In the rows, zero is written as 128.
The rows below fall into families. The same turns and mirrors carry the whole set onto itself and the rows of a family onto each other. For each named row, which other rows are in its family? Write them in the order they are listed.
These 40 rows form 5 families of 8 rows each.
Pedis: [131 112 149 135  91 151 133 135 126 145 144 102 162 121 143  93 126 173]
bogod: [130 120 126 101 115 105 129 117 127 137 176  93 118 105 113 122 129 146]
rifis: [133 136 156 105 158 106 121 138 101 129 142 119 119 101 134 108 112 112]
zaz: [154 119 153 154 133 123  82 138 126 143 143  76 136 112 148 103 132 150]
luvek: [130 151 156 152 135 135 125 135 118 134 108 126 132 102 150  74 135 148]
ror: [119 137 135 123 122 126 152 147  88 139 148 142 134 103 108 111 129 158]
mumov: [128 110 140 121 110 121 136 126 130 147 192  89 127 133 125 117 123 141]
Fome: [149 145 155 137 141 133 112 135 109 136  97 140 132  90 133  97 126 149]
kib: [116 137 135 126 120 131 161 126 129 137 154 158 144 108 128 108 119 139]
bubir: [159 126 124 106 124 115 130 120 115 166 111 115 151 110 125 118 102 143]
Kote: [143 103 149 135 128 131  79 136 135 143 129  88 122 128 135 103 135 130]
tun: [139 142 166 151 127 128 130 145 128 135 104 134 131 126 139  85 121 167]
Gime: [143 146 139 144 160 104 109 127 128 133 154 132 116 100 135 117 127 113]
Zugi: [160 129 117 120 115 134 106 124 127 148 129 123 164 105 136  99 119 118]
Kikur: [141 127 149 129  79 139 135 122 136 157 162 111 148 118 128  90 125 170]
dorug: [142 123 168 146 127 133 128 145 112 118 100 128 137 102 141  86 123 151]
vese: [141 115 157 122 134 126  83 127 137 157 130  81 138 117 150  95 127 148]
gapa: [137 122 127 113 124 124 116 119 120 145 191  97 141  98 130 129 132 125]
deza: [161 133 119 116 129 120 130 124 129 152 118 128 164  89 127 100 129 137]
Beke: [136 135 143 134 175 116 110 141 112 124 136 118 123 106 142 125 127 122]
refaz: [130 117 123 129 121 121 119 114 130 166 190 101 118 111 120 124 120 132]
mig: [135 124 153 133  97 149 123 143 137 162 123  90 138 118 131  96 124 178]
Sav: [140 103 131 128 117 119 117 127 137 145 191 109 144 116 127 136 116 140]
res: [143 120 173 143 144 120  91 129 123 139 134  77 119 121 139 124 133 133]
zuvev: [132 137 130 137 160 115 124 119 107 115 140 115 113 105 136 111 124 108]
las: [110 127 172 160 137 120 138 138 129 130 169 110 112 115 142 115 132 172]
nadef: [139 103 159 138  88 139 125 144 134 167 148 116 144 110 124  97 121 175]
pim: [124 131 172 148 122 124 143 147 119 129 153 131  94 122 140 108 141 163]
Felo: [115 128 175 148 124 134 116 138 120 129 176 101 106 137 142 114 122 155]
zaked: [166 115 168 119 129 126  99 117 138 145 136  80 108 123 136 104 120 137]
Luko: [152 120 144 139  91 145 133 124 123 158 141 105 129 124 110 108 139 184]
nud: [155 135 176 142 133 148 122 146  97 148 108 131 128 121 130  92 118 148]
dib: [127 130 176 136 127 136 121 144 110 120 170 109  93 114 117  98 147 151]
Gumi: [137 136 122 115 107 133 156 133 116 143 157 150 138  99 120  89 118 159]
bosit: [150 115 127 111 130 142 129 113 135 158 120 118 159  91 124 108 117 121]
favol: [155 125 124 108 128 128 105 116 117 155 138  96 165  99 118 106 108 127]
nugug: [136 149 136 141 121 128 162 137 108 123 167 150 132 109 120 120 125 144]
Tel: [145 131 142 125 156 104 125 121 101 120 168 137 122 104 127 119 125 113]
far: [120 126 162 164 117 112 118 145 108 126 168 112  97 123 137 101 128 162]
deg: [129 136 140 140 121 125 167 123 107 138 160 142 135  86 123 106 108 154]

The rest of the family of Tel: mumov, Fome, mig, res, pim, Gumi, favol
The rest of the family of tun: Kikur, vese, gapa, deza, Beke, Felo, nugug
The rest of the family of zuvev: Kote, dorug, refaz, nadef, bosit, far, deg
The rest of the family of zaked: bogod, rifis, ror, bubir, Luko, nud, dib

The rows below fall into families. The same turns and mirrors carry the whole set onto itself and the rows of a family onto each other. For each named row, which other rows are in its family? Write them in the order they are listed.
These 40 rows form 5 families of 8 rows each.
Levaz: [137 123 111 128  90 133  95 123 141 136 140]
fetod: [145 113 137 144  84 137 125 110 129 139 140]
nuli: [121 132 143 153 115 161 109 116 148 129 119]
foz: [129 117 129 144 114 103 130 124  86 132 120]
pinep: [144  94 127 157 114 140 140 138 116 128 143]
Keme: [138 140 116 121 110 135 100 116 117 166 107]
kef: [122  96 156 149 119 114 138 130 109 120 131]
Sobot: [120 137 112 109  98 121  99 128 121 158 113]
foni: [103 120 150 132 105  97 128 129 118 146 107]
Bodip: [142 131 141 153 102 138 120 104 113 143 148]
sized: [103 136 121 114 159 127 124 148 122 138 116]
dorob: [152 109 114 132  94 117 115 134 110 141 147]
Vel: [117 119 156 136 113 152 121 114 156 121 126]
kas: [101 130 124 129 154 141 112 144 127 158 107]
fet: [107 140 131  95 130 120  97 125 128 136 112]
mazu: [116 124 147 110  97 137  98 127 143 124 111]
bafez: [113 112 149 124 156 129 139 141 101 129 115]
sepa: [102 138 130 121 147 126 125 152 138 129 102]
Suz: [104 120 150 116 147 135 115 139 137 112 108]
ziz: [155 134 117 122 133 150 131 146 146 129 144]
bunus: [127 131 153 124 108 143 119 122 160 123 107]
ser: [130 130 102 123 130 112 128 143  94 156 128]
Nopu: [ 96 127 165 127 111 134 117 125 120 115 122]
fifu: [106 130 147 146 114 112 106 102 118 153 114]
peg: [140 124 110 126 150 157 127 143 144 134 136]
gipim: [108 121 149 161 146 144 133 131 124 135 147]
tomuf: [156 117 139 133  90 121 133 122 125 148 147]
bidan: [136 141 116 102  99 131 109 144 131 153 111]
duleb: [141 130 118 137 143 169 125 145 123 149 139]
Novu: [155 107  96 125 134 125 118 138 124 151 134]
Kap: [136 132 108  98 122 137  94 144 137 134 122]
purol: [130 126 115 132 129 105 139 154 105 151 142]
zir: [100 122 142 124 125 100 117 137  99 128 107]
ponez: [158 109 123 123 117 151 115 135 146 128 147]
Tumon: [125 127 124 130 141 119 123 132  92 172 133]
ker: [143 105 116 138 145 114 135 145 103 131 143]
gakav: [107 124 148 132  93 108 121 113 105 144 118]
pomar: [121 116 132 108 130 158 106 140 158 134 135]
pek: [126 111 148 149 146 143 150 129 127 119 140]
Litub: [122 113 154 154 139 116 149 132 131 122 138]

The rest of the family of Levaz: foz, pinep, fet, bafez, Nopu, Novu, pomar
The rest of the family of kef: dorob, mazu, Suz, Kap, zir, ponez, ker
The rest of the family of ziz: foni, sepa, bunus, tomuf, bidan, purol, Litub

The rows below fall into families. The same turns and mirrors carry the whole set onto itself and the rows of a family onto each other. For each named row, which other rows are in its family? Write them in the order they are listed.
These 18 rows form 6 families of 3 rows each.
Z: [133 118  93 146 104 133 160 135]
W: [148 124 138 159 119 159 138  80]
Q: [109 126 154 156 110 114 131 114]
F: [119 113  96 156  98 140 168 132]
V: [158 117 127 171 106 157 143  81]
B: [127 110  87 159 101 128 165 122]
G: [113 111 147 163 119 117 122 115]
N: [105 121 136 157 124 116 125 119]
A: [102 119 146 164 127 121 132 111]
M: [136 108  87 150 111 130 156 132]
C: [105 119 138 162 115 110 130 121]
Y: [136 108  92 158 105 140 169 127]
K: [152 122 135 170 105 165 141  89]
E: [157 127 124 161 120 156 145  80]
U: [102 124 144 157 123 113 142 106]
R: [153 119 127 165 122 170 139  90]
S: [138 113  97 158  96 137 166 133]
P: [147 117 134 164 117 157 148  73]

The rest of the family of P: N, S
The rest of the family of B: Q, R
The rest of the family of E: F, G

The rows below fall into families. The same turns and mirrors carry the whole set onto itself and the rows of a family onto each other. For each named row, which other rows are in its family? Write them in the order they are listed.
These 40 rows form 5 families of 8 rows each.
bupet: [106 113 124 112 127 130 166 141 104 167  97 115 136 136 120 147 114 143
 138 152 128 105 137 133 108]
defak: [110 114 118 110 128 138 166 136 102 166  94 116 133 135 119 143 119 145
 139 155 127 102 127 125 111]
vovi: [134 120 134 104 137 110 130 138  92 137 131 114 147 158  98 160 125 142
 168 134 115 119 135 145 123]
Vev: [144 123 122 118 134 137 108 128  91 131 134  99 130 149  76 129 112 100
 124 126 141 144 131 127 109]
Gid: [102  96 124 104 128 173 134 133 134 126 116 117 116 139 112 118 124 121
 130 117 123  96 136 120 151]
bug: [147 128 129 126 130 129 111 132  86 129 136 104 132 149  75 134 115 108
 119 123 139 146 132 123 113]
girom: [131 126 148 103 157 147 128 144 140 123 131 140 140  91 138 109 115 144
 134 128 113 128 120 132 139]
fini: [124 126 142 104 159 146 121 143 132 130 124 141 139  88 135 101 117 147
 127 130 117 123 114 130 135]
moko: [123 158 121 156 148 126 111 120  90 154 144 134 136 132 123 125 138 109
 124 116 153 103 127 121 102]
pomiz: [107 110 126 116 117 142 169 145 100 159  98 121 127 146 117 142 119 141
 142 150 119 105 132 130 120]
rofe: [105  94 122 103 122 162 141 133 138 121 120 126 124 136 111 117 124 126
 134 123 122  90 137 124 156]
kekof: [127 131 130 147 133 124 124 140 138 125 101 121 106 107 140 109 132 100
 131  99 100 139 134 132 104]
zadob: [150 129 108 145 121 111 112 131 120 131 135 108 164  90 137 143 142 100
 132 116 125 116 144 111 135]
lugib: [149 124 103 147 124 115 118 131 123 135 138 104 154  96 135 134 148  97
 126 113 132 115 147 103 138]
Lepep: [149 136 110 143 121 112 114 132 127 137 138 112 161  90 135 132 145 104
 133 113 130 116 142  99 134]
kaza: [123 152 124 151 143 125 115 118  87 157 141 143 138 130 124 125 135 102
 124 124 156  98 130 127 100]
pur: [136 119 149 106 129 105 135 135  97 131 140 119 142 150  98 166 125 130
 162 126 113 120 140 147 129]
Vuf: [123 124 139 117 166 150 134 143 141 123 119 145 132  95 134 100 119 142
 139 123 116 122 122 133 145]
Teb: [130 155 131 154 144 122 106 130  86 152 137 134 147 128 118 129 132 107
 119 120 161 107 131 115 109]
Vedu: [142 126 128 126 134 120 117 123  93 134 144 109 127 164  80 133 116 107
 127 121 142 146 134 124 105]
zuz: [103  93 118 106 128 164 137 128 139 120 122 120 121 134 114 125 127 120
 129 122 117  84 136 117 151]
leg: [121 127 140 106 158 151 129 148 139 131 122 137 143  92 136  96 114 144
 135 127 117 124 112 134 131]
Gek: [143 131 125 125 137 134 115 128  84 137 136 102 122 152  82 133 117 108
 117 116 138 149 126 129 107]
reser: [129 122 144 107 131 103 138 135  98 138 144 126 144 154  99 159 124 135
 169 128 112 117 135 147 117]
viv: [129 121 143 100 155 150 127 149 139 124 125 144 143  97 137 101 122 139
 137 129 122 123 115 135 144]
gapub: [134 131 131 153 135 129 129 145 145 123  95 120 110 107 139 107 135 102
 137 102 103 133 134 128 114]
Nila: [136 115 140 108 129 105 132 136 105 135 137 122 142 153 101 166 123 129
 172 128 112 111 136 143 128]
vidig: [141 131 125 124 136 132 115 133  90 135 130 105 130 153  79 134 112 101
 121 124 137 156 129 128 105]
Lirab: [139 136 126 142 129 123 127 152 143 133  99 120 113  98 144 101 131 110
 134  98 112 139 136 122 112]
Bude: [134 122 145 104 134 109 131 138 100 131 141 131 137 148 100 160 126 130
 175 136 109 113 133 148 121]
koder: [142 140 109 152 128 117 121 131 126 127 141 106 154  99 141 138 153  98
 134 105 132 116 141 108 129]
Durig: [131 134 131 148 140 122 132 147 139 134  94 124 113 107 148 112 134 106
 132 100 103 132 139 128 100]
gel: [107  98 122  98 127 168 145 134 140 130 117 113 133 134 117 117 110 127
 130 118 120  92 133 120 152]
Tasu: [106  90 114 106 129 168 138 134 138 126 113 117 121 142 114 120 122 123
 129 122 130  94 138 127 150]
Tima: [152 133 109 149 125 117 116 130 133 134 130 104 154 100 135 139 146  96
 131 113 123 114 144  97 139]
Pip: [111 114 118 110 123 138 162 147 107 162  92 109 129 131 117 147 114 139
 138 155 117 105 129 123 103]
Zurog: [109 110 116 116 125 138 162 143 103 160  91 103 134 139 112 141 113 144
 139 152 123 106 132 131 111]
ran: [131 158 123 146 148 124 108 120  91 159 146 145 138 127 126 129 138 113
 123 119 153 101 128 116 111]
pubu: [131 136 136 144 139 129 130 149 144 136  96 121 116 108 148 107 134 100
 137 106 103 138 127 128 105]
zodi: [126 161 127 142 147 123 108 122  88 153 146 141 141 131 127 122 136 109
 123 120 159 102 127 128 111]

The rest of the family of vovi: pomiz, Vuf, Teb, Vedu, Lirab, koder, gel
The rest of the family of kaza: Vev, fini, kekof, zadob, zuz, Bude, Pip
The rest of the family of Gek: bupet, pur, viv, Tasu, Tima, ran, pubu

The rows below fall into families. The same turns and mirrors carry the whole set onto itself and the rows of a family onto each other. For each named row, which other rows are in its family? Write them in the order they are listed.
These 28 rows form 7 families of 4 rows each.
Bedu: [105 137 157 106 117 151 154 135 137]
gesir: [148 162 126 130 129 115 103 127 143]
ruf: [169 141 148 130 139 141 137 135 124]
rilin: [140 161 121 136 129 103 111 139 128]
desel: [157 148 154 113 130 119 125 107 141]
pana: [143 170 128 136 122  99 122 126 130]
duli: [151 157 129 116 125 117 110 100 134]
Kis: [114 141 135 116 111 155 158 148 108]
depe: [162 142 148 112 112 155 142 139 142]
punok: [160 153 163 104 126 144 139 133 135]
bak: [111 149  96 123 118 118 141 113 125]
fir: [104 131 141 120 132 152 163 141 126]
fek: [ 96 151 111 112 110 151 127 123 122]
suk: [132 163 112 120 100 120 112 140 143]
kerev: [ 99 150 123 119 106 135 146 151 111]
tabo: [119 123 157 112 138 154 151 124 132]
kiba: [168 148 150 125 137 138 123 125 142]
Pogil: [162 141 159 129 136 143 140 142 126]
rafo: [127 140 151 105 134 149 170 126 117]
Bigu: [ 91 144 109 125 125 141 141 136 119]
kudi: [ 92 145 110 120 126 128 117 120 125]
Rerem: [109 123 155 108 133 150 150 135 136]
lameg: [135 174 115 112 114 119 104 129 128]
tikem: [171 153 145 129 132 138 142 119 122]
fiteg: [ 94 141 107 115 124 141 120 125 123]
nef: [ 98 162 108 113 121 117 137 125 114]
pudos: [134 163 115 137 123 113 105 140 122]
Tir: [131 129 146 115 129 136 175 120 135]

The rest of the family of lameg: punok, rafo, nef
The rest of the family of Bedu: pana, fek, tikem
The rest of the family of kudi: tabo, Pogil, pudos
The rest of the family of kerev: desel, duli, Kis

The rows below fall into families. The same turns and mirrors carry the whole set onto itself and the rows of a family onto each other. For each named row, which other rows are in its family? Write them in the order they are listed.
These 25 rows form 5 families of 5 rows each.
ruk: [124 150 143 122 140 128  51 152]
koz: [116 145 143 121 146 122  59 159]
fesug: [138 181 153  96 156 139 112 150]
migo: [140 165 123  93 117 173  94 147]
kevi: [121 174 162 141 126 132 100 142]
beko: [128 173 134 103 163 139 122 159]
vizum: [111 130 120 113 134 155  89 176]
vafam: [128 174 164 141 127 149  96 137]
tanu: [144 159 115  94 117 159  85 146]
nabu: [105 137 128 112 138 159  89 184]
davov: [143 161 125  85 125 166  92 145]
Zipe: [132 166 115  90 121 166  93 147]
zirek: [113 130 133 113 130 157  87 184]
peba: [117 157 150 110 147 123  58 158]
Vabu: [110 144 133 122 126 161  90 190]
ruvif: [123 176 160 149 129 140  99 152]
sulit: [132 177 159 146 127 137  89 144]
Pabir: [133 164 122  94 129 176  98 143]
Kipib: [107 138 128 117 128 170  87 179]
satu: [116 158 145 127 145 131  51 158]
ves: [132 182 142 104 153 137 122 160]
lino: [125 152 138 129 136 129  51 165]
pif: [121 181 165 139 127 132  93 155]
zolal: [137 179 142  97 158 131 115 153]
milar: [146 177 141 103 160 143 116 155]

The rest of the family of zolal: ruk, migo, nabu, ruvif
The rest of the family of zirek: kevi, Zipe, satu, milar
The rest of the family of Pabir: fesug, vizum, lino, pif

